Each path is a new rotation, seen through one point. The rows after it are directions, each followed by how far the rotation turns it, in deg/step (0 if it stays put).
Each turn is a multiple of 5 degrees from 10 to 175, or 0.
Each row of a path follows its step; steps can be skipped.
Rotation 1:
step 0: [ 27  -4 -24 -24  -6  53   7  34 -28  15  17  -8  15 -12 -37 -72  28 -24
  11  10  21   8   1  27   3 -27  10  -2   9  -6  -1   8  45  17 -24  15
 -24  22 -28 -18  28 -30]
step 1: [ -7   8 -53 -10  18  20  42  12   8   8  22  25  -1  -6  13 -38  38  20
  -7 -10  27  17  22  -9 -21   7  30   1   1 -28  28  52   0  15  11 -66
   9 -11 -35  12   4 -37]
step 2: [ -8  -6 -13  -5 -17  24   5  -7  15   3  24  34  -7   4 -11   8  76  -2
  28 -15  39   6 -19   5 -21  40 -38  21 -21   2  -3  18  -9   6  44  -8
  19 -60  14  43 -14  13]
step 4: [ -7  14 -10   6   6  42  45  15  20   6 -39 -32   2   1 -52 -34  -9  -5
   5   2  27  10  23  24  16  12  34  11  34  -8  31   0  36 -20   4  62
 -20   7 -20  18 -12  39]
step 5: [-20  48 -11   9  20  -8  39   6  34  -4 -15   6  16 -33 -28 -14   3  43
 -38 -25 -34   5 -25 -21  -7  35  61  13  32   6   2  28  22  -2  36 -25
  -9  -2 -13  34  -2   0]
step 6: [ 24   0  -2   6  16  -4 -14   6  19  -7  36   9  35 -15 -21   2  51  22
 -46  -9 -35 -27 -16 -11 -13  43 -18  42  -7   9 -25 -34  17  23  37  12
 -32 -50  26  -5 -10  21]
step 7: [  9 -24 -11  -2 -12   9  -6  57  -4  10  35   9  23  19 -48  11   2   8
 -38 -13   0 -16   0  -8  39  22 -37 -18  18 -13  27 -66 -18  19  -7 -21
 -36  31 -10 -30 -25   9]
step 8: [-18   2 -14   9   1 -10   1  10  10 -15  -2  40 -12  31 -58 -61  -3  25
   6  35  26 -35   4  23  28  17  10 -30  -5 -51  21   3  24  27 -23  25
 -29  19 -34  -8   2  11]
step 10: [  1   5 -28 -11   9   1   4  17 -30  12  -1  20 -30 -14  29  22  74 -16
 -22  19  27 -16  35  -3  -5  47  14  26 -34  17 -10 -39  16  -9   8  -3
  -8 -54   8 -33  20  11]
Directions:
[ -7  -5   5  -3  17   9  -4  -1  12   0   1  13 -11  -6   3  -5  -7 -13
   0  -5   2   4 -13  -5  -5   3  14   4   7   5  -1   6  -3   2 -14  10
 -11   1 -11  -8  -1  -6]	85
[ 14 -15   3  -4  -6   7  -4  10   4  -6  -3   1  -7  19  -5 -12  -8  -2
  -5  -3   5   2  -4  -5  11   5  -3  -1   6   6   4 -11   0 -10  -9   5
  11   6  14   4   9   0]	90
[-13   8   3 -15  -6 -12  -3   6   3  -4  13  -6 -15  10   7  -8   3  -5
  -9   3  -5   6  -9   6 -16   6   2  -1  -4   6  -8  -3   0   6   8   4
   3  -1  12   7 -11  -1]	100
[ -3   7   2  -7   0   5  -4 -14  -2 -10  -5 -12  -3   1  -8  -1   2  -6
  -4  -8  -7   4  -2   7   4  -2   5 -19  -9  -4  19   5  15   4   3  11
  -1   9  -2  -5  11  -5]	85
[ 13   3   7  12   8 -16  -2   5  14  -2  -3  -9   5   0 -11  -6  -8  -3
 -12 -10  -6  -2  -6  -7  -8 -17  -3   0   3   3  -5 -12   7   2   9  -3
 -12   0  -6   2   1   4]	45
Rotation 2:
step 1: [ -2   2  16 -20  13 -13   5  18 -24  28  -1  -8 -15   7  -5  -2 -22  37
 -28  -6  -1 -55 -45  -7  23  15  15  44  -1 -10 -26   8  29 -37  47  20
  21  13  31  28  12   2]
step 4: [ 10 -12 -16 -19 -24  -4   4   1  -9   8  17  21  13  -4 -34  21  22 -49
   2 -50  36 -16  -9  43  15  31 -23  -9 -25  16  15  11 -19   0 -18 -16
 -21 -31 -52   7 -25 -10]
step 5: [  2   4 -30  35 -16  51  14  27  21 -36 -18 -21  -8  19 -33  24  17  17
  10  18  -3  15 -28 -13  24  -1  25   4  -1  -7   4   8 -37   5  19 -12
 -12  -8 -53  -7 -46 -19]
step 6: [-12  22  11  19 -12   7 -34 -39  12  -5 -18  13 -25  26   6   2   9   1
  -1 -18  -8   7  20   2 -15  51  21 -27  20 -22  21   6 -16  -6  26 -67
 -38 -19 -35  -9  31   0]
step 7: [ -1  -9 -19  17   7  18 -14  -6  -7  13  43 -36 -18 -16  -5   5 -24  32
  20  -8 -14  27  42   3 -11   0  65  34   6 -21   6  17 -13   1  -8 -50
  21  39  14 -17  -9 -25]
step 8: [  0  41  -5 -19 -43 -24 -25  -6  17  15 -17   0   4  15  -6  -8 -23  14
  25   4 -25 -25  36  14 -44 -13   7 -55 -28 -39  -7   9   3 -24 -16 -13
  43  20  13  -3  16  -8]
step 9: [ 12  -5   2  -1  65 -28  27  29  16  44 -18  -3   6  29  46  -1 -26   4
 -24 -13 -38 -14 -11  12  -9   7  23  -7   0 -10  -2  10 -16   9 -24   9
  37  34  20 -24 -26  -2]
step 10: [ -2  33  38   7  15 -22 -24 -30 -16  58  -8  26  17   4  10  14 -35  -4
  -8  22  27 -29   7 -21  -6 -35 -19  -6 -16   0 -16  -4  12  20  11  28
  28 -46 -14 -13 -35   2]
step 11: [ 12  21  -4 -10  31   4 -30  -6   4   9   4 -15 -13   1  42  49  33   2
  -1 -41  -4  30 -28 -30   1 -17  -8  -2  13  42   2 -32  10 -13 -22  51
   0 -19  27   0 -39   0]
Directions:
[  4   4  -1   1 -10  17   9  -8 -19 -13  -7  -6  -8   2  -7   4   3 -12
  -6 -11  -2   5  -4   0  -7   0   1   1  -2   3   4   5 -11  14  -2   2
  -4 -11   2  -3  -5  15]	45
[ -6  -5  -3   6  -6  -6  -4   7  -6   8   2  -6 -12   9   5  -7   0   1
   1   8   3   0  -4  14  -2   0   1   4   3  -1  -7 -13   4   0 -12   8
 -16 -12   0  20 -14   5]	40
[ -7  11  -3 -11  -4   2  -6  -4 -10  10   0   2  18   7  20  -1 -14  -6
   0   4  -8   0 -13   3  -5  -9   7  11  -9   5   1  -4  -8  -3   4   5
   4   5   6   3   7   4]	40
[ -2   1   5  11   6   6 -22  -4  -7   3  10  15  -9  -9   6  -3   7   4
   3   6  -6  11   0  -8  -3   4  -6   6   4   1  10  -6   1   2  12  -9
   3 -11  14  -2  -4   3]	85
[-13   7  -5  -3   6   3  -8  -4  -1  -4 -20  -4  -5  -8  -3  -5   5   3
  -3  -1   4   2 -11  -4 -13   3   3 -24   5   5   1  -1  -1 -15   6  10
   0   2   4   9   3  -6]	140
Rotation 3:
step 0: [ 32 -48  11 -25  17 -18  30 -33 -37   9   8 -34 -26  -6  31  15  -9   9
  -5  33 -48  -9 -51   0  20 -18   7 -13  -2 -12 -31  32 -15 -52  14  31
  13   8  33   6 -20 -18]
step 1: [-11   5  24  11  -7 -21 -11  60   9  16  24  17  18   2   9  -5  19  -5
 -26   0  -6 -14   3  10 -10  37  -7  -6  -4 -27  19 -20  31 -59  -7 -20
  14 -59  25 -56  13 -59]
step 3: [ 26 -28 -44  -3   9 -11  -1   7   0   3  19 -43 -36  45 -15   2   2  -6
  -2 -15 -48 -32  44  22 -47   1  20   1  27  -7 -42  -9 -17  -9  -1  45
  19   0   2  37  23  41]
step 4: [-39 -27  -3 -32   3   9 -49  17  42  -3  33  57  11  -1 -38  -5 -10  -1
 -16 -59  14  32 -24 -18  -4  21  13  25  16  10 -37   9  -8  11 -20   1
  22 -32 -28 -11  35 -23]
step 5: [  2  20   4 -15  26  22  -2 -21 -18  38 -34 -16  35  -2  -5  57 -21  25
  -6  30  12  11  22  -2  38 -29  24   2 -44  11 -30  73  -5  20  -8 -27
  11  23 -31   3   7  -9]
step 6: [ 24  10  -4  -4 -15  10  -2 -21 -17   1 -11 -25 -21 -21  24   4 -17 -13
 -36 -13 -51 -11  -5   4   3   7  20 -50 -12 -29  46  -5   8 -32  39  33
   3   7   4  28  81 -40]
step 7: [-11 -57   2 -15 -17  15   6  -3 -14  -2   5  35 -22 -17  -6  39 -14 -24
  -9 -15  -4  26 -42 -10 -15  29 -32 -12 -23 -18  17 -20  40 -26 -24 -25
 -58 -14 -11 -67 -18  -1]
step 10: [ -3 -62  12 -22  16  -9 -64 -18  10  41  21  -3  -3  -5  -5  24   1   7
   6  -6   9  21  10  35  18  24 -20  20  36  46 -18  48 -33 -31 -26   8
 -29 -18  -6 -10 -37  -3]
step 11: [-25  52  16  32  -6  17   9  32  19  50  -3   0 -11  38 -17  15 -32  21
   3  26 -23 -34   6   6   7  15 -26 -32   0  12 -25  50  -3   2  14 -14
  40 -38 -15  31  30 -31]
Directions:
[ -2  -3   3   2 -15  -3  -3   5  12   7  -2  -2  -3  -3  -7  -6   0   2
  -9  -5   4 -12  14  -3  -2   6   2  11   3 -17  -1  -5 -17 -10  -2  -4
   1   6   4  -3 -15  16]	55
[  7   6  -4  14  -3   0  -3  -6 -10  -1  -8  10  -2 -13   6  -2  13  11
 -12   1 -10  -5  -5   6  -1 -10   3   0  -6   4  -9  -3 -12   2  -7  12
 -11  -5   7   3  11  13]	115
[-14   2  15  -1   9   1   1   8   5 -11   6  -2  -3  -3   4  -2 -11   5
  -6  -2 -16 -15 -11 -15  -6  -9  -4   0   2  -2 -14   4   2   6  -6   2
   0  -6  -6  -9  -8  -2]	100
[  2  -1  -1   2  19  10  -2 -13   6   2   0 -13  -2 -10  -4  -1  -9   2
  10   0   6 -12   8  -3  -9  -2   1   8  -6  -5   7  -3  -3   8   4   6
 -10   7  18  -3  10  -7]	110
[  2   1  13  -8  -3   5   4  12  -4 -10  -7   3  -7  -3  -4  -2   7  -4
   2 -11  -3  -4  12  -6   3  18  10 -12  -5  -1  -3  -6   3   7  -6   7
   5 -11  15  14   2  -9]	135
[ -1  -8   7   1  -7  -7  -8  -5  -8   2  -9   0  -6  15  -8 -18   4   5
   1  17   0  -8  -3   5   0   0  -5  12  14  -3  -2   6  12   2  -8  -7
  -5  -6  12   4   3  -9]	40
[-11   5  -4   6   6  12  14  -5  -6   4  -2   9  -2   8  -3 -13   7  -5
   5   0  -7   7   7  -3  -9  -8  12  -3  13 -11   3   1  -8 -15   0  11
   1  -1  -6  -4  -1 -12]	130
Rotation 4:
step 0: [ -9 -49  -4   6   6  -1  18  -3 -27 -33   5  38 -44  10  49  -3  -1  -9
 -11  33  19  14   2   2   7 -30   3  -6  56   4   1  41 -12  32  22  19
   8   8 -11   4  -2 -22]
step 1: [-13  -2 -33 -21 -29   1 -31 -27 -19   1 -20  -9 -30  27  -6 -33 -11  -1
  29  46  -3  -5 -19  11 -24 -20  27   5  -9   6 -16   9 -24  12  39 -12
  58 -16 -39 -13 -19  -9]
step 2: [ 15 -22   5  -8  -2   4 -49  20  -7  -6 -25  38  -3  22  15   8  30  32
  47   6  -9 -10 -18   3  47 -49  29 -32  16  17 -15   3 -18  -1  25  17
  -4  21   3  -5 -16 -26]
step 4: [ 13 -34   2   8 -42 -19  18  22  -7 -34 -11  -5 -29 -20  32  36   6  29
  27  36 -11 -14   3 -11  16  15  16   2   7 -16   4  15   5 -25  19  30
  40  56  19   2  -8   7]
step 5: [ 15  43 -11 -25 -11  36 -10 -17  18 -14 -12   6 -23 -16  32 -10   4 -17
  -1  30  12 -29  24   3  -9  28  11  -9   9  11 -46  39   3 -34  37  26
  24  10 -18 -11  11 -36]
step 6: [  4 -10   7 -11 -33 -22 -28  -3 -33   5  -7  22   8   4  34  24  31   6
  26  74   1 -15 -22  24   9  12  13  21 -11  -6  -7   5  24 -23 -15  39
 -26 -21  -6   6   7 -34]
step 7: [ -7  50 -23  -1  22  -3 -11  36  20 -23   7  -1  -9  31  35  11 -28  14
  -2  36 -12 -24 -46  30  20  11   5  -5 -34 -11 -11  32 -14 -30   7 -10
  -7  -6   5 -35 -22 -14]
step 10: [ 15 -13 -17 -20 -47  30  11  -3 -16   9 -12  41  -2  18 -16   2  15  15
  15  15 -20 -27  -5  20 -48   0  36 -10  10   7  -1  47 -11 -39 -33  16
 -32   4   8 -30  -5  21]
step 11: [ 20 -15   4 -33 -15  22  -8  32   6  26 -35  23 -15  22  13 -24   7 -26
 -40  29  34 -18 -16 -14  28  23   7 -26 -33 -45   0  18 -27   8  -2  -3
 -32  -7   6 -34 -15   2]
Directions:
[-1 -9 -8  1  3  1  1 -6  8 17  6 -7 -9 -2 -2 -3 -4 -4  2  0 -4  8  0 -1
  2  8  2 -1  9  8 -2 11 13  4 12 11 24 -3  5 -2 13  5]	90
[ -2   1 -11   6  10 -10 -14   2  12   0   5  -3   6  11  -3   6   7  -2
   5  -8 -10   6 -10  14  15  -7   5  -3 -10  -8  -1 -13  -8   4  -1  -1
   4  -3   2  -5   9  -8]	70
[-11  -6   4   3  -8   4  -8   4   9  -7  -2  -3  -1  -2   2   4   0   5
  -2  -9   0   3  -8 -15  -5  -1   3 -16 -13   0 -13   6  -6 -19   1  -3
   9  -2 -12  -3   0  17]	120
Rotation 5:
step 0: [  3 -22  20   8 -37  42  15  31 -26  33 -54  15  -3 -34   5 -23   0 -17
  31  12  11   0  21  -4  14 -22  17   6  21 -37 -34  18  12   8 -11  -5
  13  -7  28  33 -71   8]
step 1: [-37 -80  18 -30 -46  18  -5  -8 -20  16 -52  -5  -8  20  18 -38  28  -5
 -15  -2   7   4   0 -15  31   7   8 -32 -15 -31  -1   4  13  16  13 -14
   8 -18  15  26 -35  19]
step 3: [ 24 -35 -73  17 -44  -6   0  13 -37   0 -22  21  -5  13  -1 -13  24  15
  29   6 -19 -23  16  20 -21  -4 -31  13   0 -18  11   9  37   3 -43  29
   3  31 -25 -20  -7 -27]
step 5: [ -9  -8  29  10   7  41  32   8 -54  27   6 -14 -10  -1 -20 -10  23  14
   4   0 -30   0  15  12  20  -9  -7 -32  -2 -65  43   1   8  29  36 -17
  10  -5  56 -16 -31 -27]
step 6: [-37 -28  11 -22 -10  21  17  37  -8  -1   3  -3 -16  25  33  22  33  11
 -18 -40 -19 -27   8 -22   7  12 -40 -30  32 -28  36  11  47   9  22 -19
  31  14  24  -5 -18 -42]
step 8: [  7 -48 -12  22 -14  43   1  31 -70 -17 -32  10 -14  -9  21 -16  -5  10
  26  -9   4   9  18  28  15  -3  -6  19  13   9 -40  49   3  -4 -28 -12
 -33  -3   6  23 -41  16]
step 9: [ -7 -93  19 -42 -26  15 -24   0 -48   2 -39 -25  -7   6  -9  -2  -1  14
  14  -7 -14  25   1  32  15  -5  20   0  -7  -9  -9  24 -14  33 -12 -29
 -17 -13  42  -9  -4  -8]
step 10: [  4 -72 -16 -28 -18  -5 -12 -16 -21   7  10 -24 -10   6  14 -15  -5  -4
  -6  -2  17  -1  -9  39  13 -34 -11 -22  25 -53  26  -2  38  41   4  -6
  17  32  25 -41  35 -13]
step 11: [  2 -13 -37 -10 -32   6  11 -12 -13 -23   7   4   4  -8  53 -15  22 -14
   2  -5 -13 -23 -10  23 -19 -50 -59  30  13 -27  24  -1  31  34 -25  -3
  15  40 -17 -36 -26 -29]
Directions:
[ -2  -9   2 -15   4  -2   0  -5   4   1   7  -2  -2  10  -1   3 -10  15
   4  -3   6   3  -9  -4 -13  10 -13  -2   6 -12  -2 -12   8 -13   6   1
   6  15   1   2   8  -5]	90
[ -9 -13  12 -12   3  10   5   4  -3  -1   2   2   4 -10   9 -10 -17  -5
  14  -2  12 -10  -4  -7   8  -5  14   2   0  12  -8   2   3   1  -5   1
   1   2  -7  -7   5  -7]	40
[-23   4   2  -2  -8  -2   1   4  -8  10  -5  -9 -12  -7  -1   3  -5  18
  -3  -1  -3  15 -11   3   8  -4  11  -3  -8  -5   8  -2  -9  -5   7  -3
  -6  -1  -5  -2  -2   4]	90
[  4   8 -11  -1   8  -3   2   8  -1   6 -15  -1   8  -4  -3  -8  -9   5
   4  -3   2   2   5   2 -13  -9 -11   5   4   5  -9   3  -1 -11   3   2
 -24   0  -8  -6 -11  -8]	85
[ 14   2  14   5  -7   5 -18  -2  -8   6  -7  -8  -1  -1  -1  11 -11  -2
 -11   0  -8  -8  -3   2   2  -6   5  -4   0  -2 -10  -3  -7   0   4  17
   1  14   7  -7   0 -11]	70
Rotation 6:
step 0: [ 47  -4  -3   4 -42  16  -9 -12  23  -3  -4 -10 -17  40  -6  22 -44  30
  32  20  14   7  18 -12  -6   2  38 -29   0   1 -12   9 -31 -13 -11 -45
  -2 -27  22   8 -54  37]
step 1: [ 15  23   3 -19 -31 -13  -8  -1 -15  13 -28  33 -10   3  41 -33 -36 -22
  -3  24  -9   6 -28 -15 -22 -48  14  -7   2  -3  32 -35 -49 -10   4  20
 -11  -1 -35 -31   2  32]
step 2: [ 28 -27 -23   3   3  -2 -38 -21  19  13 -22  13   9  31   7   5 -31  27
 -34  25 -57  49  20 -32  -3 -23 -12   6  -2 -15  17 -29  32 -15  17  17
  -7   5  50  22  -6   6]
step 3: [  8 -34   4 -35  -4   0 -23  21  22 -12 -50  24 -15   9 -14  36 -49 -38
  19 -27 -12   0  -8  14  -4  29  15  -7 -24  29   6  23  -4 -10   2  32
  -5 -13  16 -24  16  57]
step 4: [-20   1 -22  -1 -14  34  -5 -35   3   9 -10  63   6  33  -4 -17   5  26
  -3   6 -11  20 -11 -29 -20  12  33  11 -10  12   1  22 -31  38  18  59
  -5 -41 -24  33  -6  -1]
step 5: [ 31 -20 -33 -11  29  -9  -7  29   9 -11  -5  38 -42  17   9   9   0  41
 -35 -14   8  30 -29   3  52 -16  26  -8  28 -44 -10   4   6  14  29  -2
  32 -10   0 -21  19  39]
step 6: [ 50  39   2  -3  19   2  -8 -16  11 -41 -44   1   0   1 -23   1   4   5
  31  24  13  30  -8  -8  -6  -2  46   2  30  35 -16  16 -31  -2   1 -16
 -30  -7  35  44  -6  42]
step 7: [ -3  26  12  29  -3 -22   9 -15  -9  38 -11  48 -10   2  30  -8 -46 -21
   2 -12 -35  42 -12   8 -20 -10  42 -35  27 -38 -20  -2 -13 -23  -4 -16
 -15 -38 -38   5  12  12]
step 9: [-12 -21 -20 -29 -28 -21 -13 -22  21  13 -53  -7  -5 -17 -22 -17 -34 -21
  15   1 -21  40  -9  37  -8   0  12   5  18 -15  25  13 -60 -16  17  31
  -1  32  13 -23   8  36]
Directions:
[ -2 -11   6   4   1  -4  -8  21   4 -11  -4   7   5   9  -8   6  -6  -5
  -4   3   4   8  -4 -14   6   2  -6   0 -11   9  13  -7   3   6   2  13
   5   0 -10   9  -3  -6]	40
[ -3   5  -2   6   0  -9  -1   2  -9   6 -12  -6 -17  14   1   2  11 -17
   0 -14  10   1   1   7   0  -4   5 -12  -4  -6  13  -1   6  -2   5   2
   3  -2  -3 -13  10   3]	170
[  2  -8   5   0   0  -1  -5   2  -2 -13  11  -9   5   1  -1  10  -6  12
  -6  -6   0  -2   3   3   9  -2   2   2  -1  -4  12   5  20   5   5 -15
   1 -10  10  -8  -7  18]	130
[ -3   0   9  -2  -8  12   0   1   4   7   4  -1   3   1  -1  -2   1  -8
  16   6   8  11  14  -8   4   6  -3   1 -10  -4  -5   9   3  -5  -3  -5
 -14 -15 -18  -2   8  12]	110
